Each row has a name. Each question is about the rows just above it.

J_134: [126 128 133 129 141 121 124 145 137 148 109 114 114 113 139  86 127 144
 121 149 122 105 133 122 114 110  64 127   9 143 145 137 167 108 119 116
 108 104 121]
J_658: [123 102 178 136 141 159 124 150 158 102  75 164 107 113 139 169 178 144
 107 158 122 105 153 101 125 137 113 105   9 128 143 134  64 107 119  99
 101 104 127]
J_545: [126 105 167 128 141 149 118 133 137  93  98 143 116 113 139 133 175 144
 121 154 122 105 167 103 144 139 120 127   9 140 143 134  80 124 119 105
 108 104 149]
J_789: [126 135 143 134 141 106 127 149 137 161 106  94 104 113 158 108 110 144
 121 149 122 105 134  82  84  90 130 127   9 163 164 158  84 124 119 113
 100 104 128]
J_920: [126 105 166 130 141 149 122  65 137  98 101 143 121 113 139 133 175 144
 121 154 122 105 155 102 139 138 120 127   9 140 143 134  80 133 119 105
 108 105 140]
J_243: [126 142 134 128 144 106 126 155 137 160 105  85 103 112 137 107 106 144
 120 150 122 103 136  78  80  87 128 127   9 167 158 156  81 174 119 128
  98 104 129]
J_111: [126 120 140 121 138 136 124 145 137 125 115 127 114 118 139 132 135 141
 121 142 122 114 134 121 125 135 121 135   9 140 143 134 106  74 119 119
 178 119 129]
J_470: [126 106 164 140 141 149 124 132 137 104 101 143 121 113 139 133 220 144
 121 154 122 105 153 110 144 137 120 127   9 140  85 134  81 137 119 105
 108 110 139]
J_565: [126 100 177 127 141 153 121 143 142  89  86 150 114 113 139 144 184 144
 168 173 122 105 166 102 137 137 120 127   9 140 143 134  64 107 119 104
 108 104 135]
J_886: [120 106 181 111 162 164 141 156 184 108  54 191  74 113 120 202 175 144
  84 169 122 105 146  99 107 130 109  86   9 106 135 134  62 112 109  89
  83  93  84]
J_806: [126 106 166 135 141 149 123 134 137  99 101 143 117 113 139 133 175 144
 121 154 122 105 153 102 139 137 120 127   9 140 143 134  80 125 119 105
 108 104 136]
Whose row is [126 142 134 128 144 106 126 155 137 160 105  85 103 112 137 107 106 144
 120 150 122 103 136  78  80  87 128 127   9 167 158 156  81 174 119 128
  98 104 129]? | J_243
Where do [126 105 167 128 141 149 118 133 137  93  98 143 116 113 139 133 175 144
 121 154 122 105 167 103 144 139 120 127   9 140 143 134  80 124 119 105
 108 104 149] appear? | J_545
The row with [126 106 166 135 141 149 123 134 137  99 101 143 117 113 139 133 175 144
 121 154 122 105 153 102 139 137 120 127   9 140 143 134  80 125 119 105
 108 104 136] is | J_806
Whose row is [126 120 140 121 138 136 124 145 137 125 115 127 114 118 139 132 135 141
 121 142 122 114 134 121 125 135 121 135   9 140 143 134 106  74 119 119
 178 119 129]? | J_111
The row with [120 106 181 111 162 164 141 156 184 108  54 191  74 113 120 202 175 144
  84 169 122 105 146  99 107 130 109  86   9 106 135 134  62 112 109  89
  83  93  84] is | J_886
Whose row is [123 102 178 136 141 159 124 150 158 102  75 164 107 113 139 169 178 144
 107 158 122 105 153 101 125 137 113 105   9 128 143 134  64 107 119  99
 101 104 127]? | J_658

J_555: [251  86 249 197 250  93 197 220 213 217]
J_913: [ 49 196 249 233  71  93 197 220  86 170]
J_306: [ 49  86 197  87  71 250 197 234  55 196]
[251  86 249 197 250  93 197 220 213 217] is in which row? | J_555
Which row holds [ 49 196 249 233  71  93 197 220  86 170]? | J_913

